Each path is a new rotation, seen through one point. The rows after it are directions, each followed by how far the rotation turns it, in degrees per step (0 if it stays put).
Each turn is a multiple of 5 degrees from 10 to 175, or 0.
Each row of a path follows its step; steps can be skipped.
Rotation 1:
step 3: [-15  25  11  16  -9  33  -6 -17   8  -1 -15  -2  12  -8  14  12  12   3
   3 -11  24  -6  11   8  17  23  14  18  -5  -4  35  -8  -9  -3  -1   1
  23  -6 -12  -4 -19  -1  14 -19  13   8   8   8   1 -11 -20 -11 -14  14
   8   6  44  38 -10  -3   6 -16  31 -24  10]
step 7: [ -9  12  -1   2  -8  24 -10  -9 -13 -32  -5 -17  -6  -8  24  -4  11   5
   2 -13   9  30   5   6  11  32   2  12 -10  -5  -7  10 -20 -16 -14  13
  23 -31  20  26 -12 -27  -9   5  24  -8 -18   4   3  13   9 -30 -17  -9
  16  14  12  10 -20 -36  -8   0   7  -8   9]
step 8: [ 23  18  -6 -13  -8  36 -11 -17 -23  -4 -16  27  14 -15 -14 -20   3  -5
 -12 -16 -12  12  -3   3  17   4  -4   0  -4  -6 -36   5  13 -30  -4 -15
  18  -3   1  -9  -7 -24   3 -32   2  -8  26  -8  -3  38  -4 -26 -15   3
  -7 -10  18  -9  -5   8 -13 -16  14  14   9]
step 10: [ -9  34  10 -10   6  38   7   4   4 -13 -15   0 -16   9   8  -2 -14  21
  11  11 -10 -13   0  -3  10  21   0   1  17  13 -14  22  -4 -37  25   4
   7 -16  16   9 -13 -15 -16  -5   3 -11   0  27  -4  15 -17 -35 -13  14
 -29  16 -17  -3  10 -31 -22   3 -12   5   3]
step 18: [ 10  35  35  -5 -10  14  12 -12  -4   5  15  -3   0  -4  21 -22 -14   1
  12 -17 -21 -17  23   8  -2  45  -3 -12  -3  -7  -9   6 -28  -3 -12 -17
  15 -10  -8  -5  -6   8  13  -9  -6  12 -11  -7 -26  10  -4 -10  16  34
 -17 -16  32   8 -12   3 -20   1  15  -8  15]
step 21: [ -1  16   0  -9  18   2 -19   0 -15   5   0 -29  16  19   7 -30  -6   0
  -7 -12   3 -23  26 -14  35  19  -3 -38  16 -19  -8   1 -22   2 -21  12
  -7 -10   5 -17 -27 -12  -7 -32   9 -12 -28  15   4  13   1 -12  -4   7
 -11 -13  29   7 -15   4  -5  12   3  11   5]
step 22: [-18  29  -9   7 -10  28  -2 -18   2 -13   2   8   1 -19  -7  -8 -23  28
   6 -14   5  -1  35  21  25  36  20 -25  17 -18  -5   4   7   0   2 -13
  10 -12 -12  19  12 -25   1  19  -8 -13  -8  15   1  35  -7   4  -7  24
  -2   8  17  12   9 -13   1  11  -1 -18   4]
[ -2   1  -6   0  -5   1  -4   3   8   0   0  -2   2  -2  -8  -1   5  -1
  -1   0   0   2   1   2  11  -3   1  -1 -11   0   0  -3  -2  -1  -1   2
   1  -6   1  -5  -1  -5   2  -4   3  -7  -2   4   3  -4   4   2   5  -7
   7  -4   8   3  -2  -2  -5  -2   4   3  -5]  80
[ 1  3 -4 -6 -6 -1 -1 -2 -7 -5  3 -4 -9 -2  0 -9  1  3 -2  1 -5  3 -6 -1
 -6 -1 -4  5 -6  5 -1 -6 -5 -3 -6 -1  3  3  6  3  3  0 -2  3  2  4 -2 -2
 -6 -1  0  3 -4  0  2 -5  0 -2  3  2 -3 -5 10 -4 -1]  35
[-4  3  6 -1  1  4  1  3 -3  1  7 -1  2 -1 -2  5  1  2  4  5  4  6 -4  0
 -3 -7  1 -4 -2 -3 -4  2  4 -6 -6  0 -5 -2  0  4 -2 -3 -7 -4  1 12  3  5
 -2  1  9 -3  1 -2  5 -3  2 -4 -4  7 -3 -1 -7  1  0]  115
[ 6 -3 -3  2  4  0  0  2  1  4  6  3 -6 -3 -5  2 -3  0 -1 -5  6 -2 -9  3
 -1  4 -1 -1 -1  3  0 -2  5  3 -2  2 -1  2  6  3 -1 -4 10 -6  4  2  6 -3
 -2  6  6 -5  2 -2 -3  5 -2  1  6  3  2  7  9  8  1]  120
[ 2 -4  1  1  2 -5 -7  7  3  0  0 -1  3 -5 -3 -2  2  0 -1 -5 -9 -4  0 -2
 -5  2  4  1  2 -1 -3 -4  5 -7  0  2  2 -5 -4  0  2 -2 -3  2  1  2  9  7
  3 -2 -4 -7 -2 -6  1  4 -9 -5 -6 -5 -5 -1  5 -4  2]  20
[ -3   2  -2   0  -2   1  -4   0   2  -3   0   2   5  -6  -6  -6  -3  -2
   5   4   0   0  -3  -5   2  -6  -2   4   5   3   0  -1   2   1   1 -14
  -2   2  -1   2   0  -3  -1  -1   2  -1  -1  -4   1  13   3  -1   2  -4
   3   4   0  -5   6  -9   7  -1  -2  -7  -3]  125
Rotation 2:
step 2: [-10  13  10 -11 -11 -11 -21  -9 -16 -30  39 -26   3  22  -2 -18 -21  -7
  24   2  12 -12  12  10  19 -11  -7   6 -24  -4  13  24  -3  29  -7 -20
   2 -23  13  10  13   9 -11  10 -13   4 -25 -20 -19  11 -14  13 -10  -9
  -7  23   3  -3   7 -18  -7  -5   7   1 -20]
step 4: [  3   9  -1  12  -7  10   6 -10  -6 -26 -10   5  14  21  11   4  31 -12
 -28   2  17  12  -2 -29 -23  13 -12   4  -9  -8 -26  10   0 -26 -23  23
  -7  -3  10  -5  13  -8 -15   1  16  15   7  13 -14  -9  -1   3  20  28
 -33  -4  22  16 -36  22 -12 -11  -3   0   3]
step 6: [ -3 -11   1  -6  13 -12  10 -16   3 -10   2  12 -12  37   4 -30 -29  19
  12   6 -12  10  28  -5   7  -8  31   9  -8   0  26  -4 -15  -4 -27 -45
  13 -12  -9 -26   6  -9 -11 -16  -1   5  -1 -24  -1   3 -17   1 -22  -3
  -9  10  -4 -15  -5  -3  10  11  28  -7 -13]
step 7: [-13   4   4 -20 -25   4   8   9  15 -23  17  -7  -8  15  28   9 -28   5
  23   3   1 -23  17 -10   8 -28 -13  -6  -4  27  -5  -1  11  11  -5 -10
   5   8   7  13  10   1 -39 -25 -24  11   1  -4  10 -29 -10   7   8  30
  18 -15   3 -12  -7   3  11  32  -4  11   3]
step 8: [ -8   7 -13   7  -8  15 -13  18 -26  -6   2  -2  -9  -2  11  18  29 -16
  -1  11  -2 -36  19 -12 -14  25 -20   7   5   6  -9 -35  -4 -11   3  24
 -22 -23  -1   4   5   7 -10   1  -9  17   4  -7  11 -15   8 -11 -24  29
   4   3  23 -10 -33  11 -13   9  21  22  -4]
step 15: [ 19   2  -2  -8  -2   2  -2 -26 -18  -7  12 -14  -4  26   7   8  -3  -4
   1  26  -4   3   2  11   3  -6 -20 -33 -34 -13 -23 -23 -33  13  -8  -3
 -20  15   4   6  23 -20 -14 -16 -14  -4  -6 -11   5   0 -16 -12  -4  14
 -11 -18   9   6 -22 -22   8  36  17 -16  -1]
step 17: [ -9 -13   1  -1   4  14  -1  21 -14  -3  18  14  15   2   0 -31 -13   2
  -4 -21  12  -2  14   3  -6   8  19  -1  15 -17 -20  -7  16 -21 -19 -10
  13 -46  -8   6  21   7   1  51 -12  12  -4  11 -13 -23  -2   6   5  16
 -15  17   7 -10 -20 -14  13 -19  18   7   3]
[ 3 -2  4 -3 -2  5  1  2 -1  2  9  6  5  1 -4 -6  7  5 -3 -3 -6  3  4 -1
  4  1  5 -6 -1 -3 -6 -8 -3  0  1  4 -7  3  0 -8 -4 -5  4 -1  5 -1 -4 -8
  1  2 -1 -2 -5  5  0  3 -1 -1 -1  2  0  2  4  6 -3]  155
[ 3 -7  5  2 -4 -5 -2 -7 -3 -9  2 -4 -5 -6 -1  4  3 -1  5  6 -1  1  4  0
  6 -3  0 -5 -3 -1 -1  2  1  6  1 -6  0  3 -7 -8 -5  0 -4 -2 -8  3 -3  3
 -2  0 -2  0 -3  0 -2 -2 -6 -2 -5 -2  1  2 -6  5  6]  85
[ 10   2  -1   2   3   4  -3  -2   6   0  -4   6 -10   3   2  -6   1   3
   5   5  -3   2  -1  -2   0   1   0  -3  -2   6  -5   1  -6   6   4   3
  -7   1   5   5  -1   3  -2  -1  -4  -7   3   6   0  -4  -2   8   5   6
  -1   5   1  -2   0   6   0   0  -1   1   0]  95
[ -2 -10   1  -6  -4  -9   6  -8   3   5   5   2  -3   1  -2   4   0   1
 -11   0   0  -1  -5  -2  -5   5   4  -5   3   2   0   4  -1   3  -2   3
   2   4   2   1  -1  -3 -11  -1  -4  -2   3   4  -4   0  -2  -5   1   1
   2   3   3   0   1   1   3  -2   7  -5  -3]  125
[ 0  0  2 -1  1 -8 -1 -2  1  6  4  1  4  5  6  1  6  2  7  2  4 -3  6 -4
 -3  0 -5 -5 -2 -1 -1  0  2 -3  7 -2 10  3  3  1  3  3  2  6 -1  1  3  1
  7  9  0  1  5  0  3  0 -5  5 -4  5  4  6  3  6 -4]  85
[  1  -9  -5  -5   6   4  -8  -4  -4  -1   4  -3  -4  -4   0  -1   4   1
  -1  -5   3   0   0  -3  -4  -4  -6  -1  -6   6  -3  -2   1   3   1   1
  -1   3   0   7   3  -5   1   0  -3   4   3 -11   2   1  -4  -3   3  -8
   0  -2   3  -4   3   5  -9  -4   0   0   0]  60
